[[-614  162 -184  685 -257 -766]
 [-179   -4 -124   49   -5   13]
 [-500   31 -280  703 -557 -939]
 [-216   64 -518  327 -283 -841]
 [-178  188  113    0  286  395]
 [ 112 -806 -531 -814 -754 -516]
 [-503  -93  240  -80  102  287]
 [ -94 -138   79 -384  139  496]
 [-146 -346 -383  -78 -657 -714]]
Rows and columns are numbered from 0.
The entry just left of the smallest entry? -557
The entry at row 2, column 0 is -500
The entry in the bottom-right corner: -714
The entry just left of 162? -614
The entry at row 1, column 0 -> -179
The entry directly below the smallest entry? -841
The top entry of the column that holds the smallest entry? -766
The entry directly above -518? -280
The entry directly below the largest entry: 327
The entry in row 0 and column 1? 162
The entry in row 1 and column 1? -4
The minimum? -939
The entry directly below -80? -384
The entry at row 0, column 2 -> -184
The entry directly above the largest entry? 49
The maximum: 703
The top entry of the column that holds the largest entry? 685
The entry in the bottom-left corner -> -146
The entry at row 2, column 1 is 31
The entry directly below -766: 13
The entry directly below -257 is -5
The entry just right of -531: -814

[[ -8.2 -12.7 -25.8 -37.6   0.2]
 [ 20.3 -13.4  10.9  -4.3  -3.9]
 [ 55.6 -40.2  34.8  -8.9 -10.5]
 [ 40.2   3.3  35.1 -15.3 -37.6]]
The first entry in the row that holds the largest entry -> 55.6
Read off the entry in the bottom-left corner.
A: 40.2
The 1st entry in reading order -> -8.2
The entry just left of -3.9: -4.3
The largest entry in the first row -> 0.2
The second entry, reading row by row -> -12.7
The 3rd entry on the main diagonal -> 34.8
Read off the entry in the bottom-right corner.
A: -37.6
Read off the second entry from the end, reading row by row.
A: -15.3
Read off the entry just left of -10.5.
A: -8.9
Read off the entry directly below the smallest entry.
A: 3.3
Read off the entry directly above -10.5.
A: -3.9

arr =
[[-33.7   8.6  10.7 -11.5 -48.1  33.7  -7.4 -25.0  -6.3]
 [-41.3  28.0  14.0   1.5 -12.4  24.4 -16.1 -37.6   6.5]
 [ 28.9   2.0  10.6   7.4  48.1 -11.6  -6.9  36.3 -10.5]
 [-10.1  -5.1  20.7 -19.3 -36.4  36.1  -7.7  13.0 -39.7]
 [-36.8  32.8   5.5  15.1  10.0   9.2 -14.4 -42.2  31.0]
 [ -8.9 -13.5 -37.0   2.5 -34.5 -24.7  23.3 -22.7  37.3]
 [-35.3  13.2  -0.3  -5.3 -42.1  24.5  -1.7 -35.0  -0.6]
 [-27.4  38.5  22.5  22.5  23.3  21.4 -18.4 -27.3  14.4]
 [ 30.8  -4.1  11.8  -0.6  49.6 -14.1  -8.2  37.3 -18.4]
 [ 16.6  11.0   1.2  18.4  56.2 -30.1  -7.0  10.0  15.5]
 [ 21.4 -26.6  -1.9 -22.7 -30.2   4.8   3.9  35.5 -37.2]
 [-38.1  28.3  26.2   1.5 -12.0  34.7 -13.7 -19.6 -17.4]
 [-32.8  31.2  10.8  13.8   6.6  20.7  -7.2 -37.7  18.2]
 [ 27.4 -32.0  -0.8 -19.2 -27.1  -0.6   4.6  41.1 -32.6]
 [-22.7  34.3  19.1  21.2  40.1   8.3 -19.3 -18.9  17.8]
 [-12.7  18.0 -12.1  16.2  21.3 -21.6   1.8 -31.9  45.0]]
Counting starts at 0.
The top-left entry: -33.7
Give the entry directly below 26.2.
Answer: 10.8
The bottom entry of the column that holds the largest entry: 21.3
Give the entry at row 2, column 0.
Answer: 28.9
Give the entry in row 1 and column 2.
Answer: 14.0
The entry at row 0, column 2 -> 10.7
The maximum -> 56.2
Give the entry at row 2, column 1.
Answer: 2.0
The entry just right of -14.4: -42.2
The entry directly above -13.5: 32.8
Give the entry just right of -11.6.
Answer: -6.9
Give the top entry of the column that holds the smallest entry.
Answer: -48.1
Give the entry at row 0, column 1.
Answer: 8.6
The entry in the top-right corner is -6.3
The entry directly below -36.4 -> 10.0
The entry just right of the largest entry: -30.1
Give the entry directly above 15.1.
Answer: -19.3
The entry directly below -10.5 -> -39.7
Give the entry directly below -27.3.
Answer: 37.3
Give the entry at row 1, column 0.
Answer: -41.3
Give the entry in the bottom-right corner.
Answer: 45.0
Give the entry just left of 38.5.
Answer: -27.4
Give the entry at row 1, column 1.
Answer: 28.0
The entry just right of -19.2 is -27.1
The entry directly above -19.6: 35.5
The entry just left of the smallest entry: -11.5
Give the bottom-left entry.
Answer: -12.7
The entry directly below -32.6: 17.8
Give the entry just right of the smallest entry.
Answer: 33.7
Give the entry directly below -39.7.
Answer: 31.0

[[-0.271 -0.067 -0.065 -0.049 -0.051 -0.047 -0.061 -0.039 -0.054 -0.055
  -0.067 -0.027 -0.036 -0.044]
 [-0.065 -0.064 -0.060 -0.055 -0.051 -0.055 -0.061 -0.053 -0.054 -0.055
  -0.049 -0.051 -0.047 -0.055]
 [-0.117 -0.067 -0.058 -0.045 -0.059 -0.047 -0.061 -0.034 -0.044 -0.055
  -0.071 -0.045 -0.030 -0.080]
 [ 0.195 -0.044 -0.045 -0.054 -0.079 -0.056 -0.055 -0.047 -0.055 -0.049
  -0.066 -0.081 -0.036 -0.079]
 [-0.149 -0.055 -0.045 -0.049 -0.046 -0.050 -0.039 -0.038 -0.061 -0.075
  -0.043 -0.041 -0.036 -0.058]
 [-0.045 -0.067 -0.055 -0.104 -0.051 -0.060 -0.054 -0.053 -0.100 -0.055
  -0.030 -0.053 -0.043 -0.043]
 [-0.047 -0.067 -0.053 -0.098 -0.063 -0.061 -0.053 -0.053 -0.087 -0.053
  -0.031 -0.053 -0.042 -0.040]
 [ 0.044 -0.058 -0.053 -0.053 -0.067 -0.044 -0.067 -0.039 -0.054 -0.054
  -0.066 -0.064 -0.033 -0.080]
 [-0.287 -0.067 -0.067 -0.047 -0.051 -0.054 -0.061 -0.039 -0.052 -0.055
  -0.066 -0.025 -0.036 -0.027]
 [-0.117 -0.067 -0.058 -0.049 -0.061 -0.050 -0.073 -0.035 -0.045 -0.055
  -0.071 -0.045 -0.030 -0.069]
 [-0.270 -0.067 -0.068 -0.048 -0.051 -0.058 -0.069 -0.049 -0.054 -0.055
  -0.066 -0.027 -0.044 -0.014]
 [-0.197 -0.067 -0.060 -0.049 -0.049 -0.047 -0.067 -0.035 -0.043 -0.055
  -0.071 -0.036 -0.031 -0.055]
 [-0.117 -0.067 -0.058 -0.049 -0.049 -0.054 -0.072 -0.034 -0.054 -0.055
  -0.071 -0.045 -0.031 -0.064]
 [-0.008 -0.087 -0.037 -0.096 -0.053 -0.065 -0.050 -0.064 -0.084 -0.051
  -0.045 -0.057 -0.042 -0.036]]
What is the entry just left of -0.041?
A: -0.043
What is the entry just left of -0.025?
A: -0.066
What is the entry just right of the smallest entry?
A: -0.067
What is the entry just right of -0.073?
A: -0.035
The entry just right of 0.195 -> -0.044

Read these off the table that follows.
1) Give the median of all entries.
2) Give the 2nd smallest entry.
3) Give the entry just right of 94.45.
4) Give the 1st entry in reading order.
[[ 126.23  137.35  124.02  114.26  134.80  186.59  -68.05  156.65   94.45
   131.96  -59.74  115.11  -83.88   82.58  144.23]
 [  61.61  160.81  163.65  179.67  156.47  157.40  -52.52   64.41  -34.50
   160.86  -81.77  175.06    7.35  114.97  170.02]
 [ 143.57  209.96  196.39  210.96  201.99  263.49 -103.14  157.06  -23.91
   208.87 -144.18  205.85  -19.47   91.87  224.67]]
1) 134.80
2) -103.14
3) 131.96
4) 126.23

B =
[[ 125.3  158.4   81.6  -52.9  105.8   28.0   47.5  138.7  124.9   68.3
   173.5  145.6  118.1  129.2  196.8]
 [ 149.4  239.9   74.8 -247.7   78.0  -24.1  -72.5  159.4  263.7  -61.2
   215.0  127.1  266.3  119.6  157.8]
 [ 160.3   67.1    0.4  160.5  207.6  174.6  191.2  116.4  125.0   91.1
    98.9  156.5  109.4  180.1   70.9]
 [  56.5  159.3  254.4    5.6   42.3   51.5  -81.0  140.4  209.7  138.5
   166.9   42.5  232.6   -1.4   94.2]
 [  80.5  158.6   85.9  -73.1   94.0  -23.7   18.3   89.3  161.3   65.3
   180.3  107.2  172.1  126.1  192.2]]
The entry just left of the centre entry -> 191.2
The entry just right of 80.5 is 158.6
The entry just right of 156.5 -> 109.4
The entry just right of 78.0: -24.1
The entry just right of 207.6 -> 174.6
Find the entry just left of the largest entry.
A: 127.1
Find the minimum.
A: -247.7
The entry just right of the largest entry -> 119.6
The entry just left of 192.2 -> 126.1
Find the entry just right of the centre entry.
A: 125.0
The entry just right of 173.5 is 145.6

Read these off the matrix that follows. Indices start at 0.
1) Report the bottom entry of the column that holds the smallest entry.
2) Report the entry directly below -121.
3) Report the entry at row 2, column 0.
4) Report the entry in row 0 and column 0.
5) Report the top-right entry.
6) Report the entry at row 0, column 2.
7) Report the entry just right of -255.
8) Report the bottom entry of the column that holds the largest entry.
[[-255 -165 -298   43 -488]
 [ -68 -121 -112 -387   44]
 [-265 -239 -291   76 -401]
 [ -58 -181  -25 -243 -209]
 [-760 -442 -995  775 -776]
 [ -82 -344    8 -366  -60]
 [-151 -252 -230   50 -458]
 [ -19  -66   13 -245 -364]
 [-252   12 -278  369 -827]
 [-390 -454 -319 -456  404]]
1) -319
2) -239
3) -265
4) -255
5) -488
6) -298
7) -165
8) -456

Read these off the row that follows.
1) Find the entry just left of the smallest entry.
2) Find the entry just left of the centre entry.
[ 1.63  1.11 -0.39 -1.16  0.07]
1) -0.39
2) 1.11
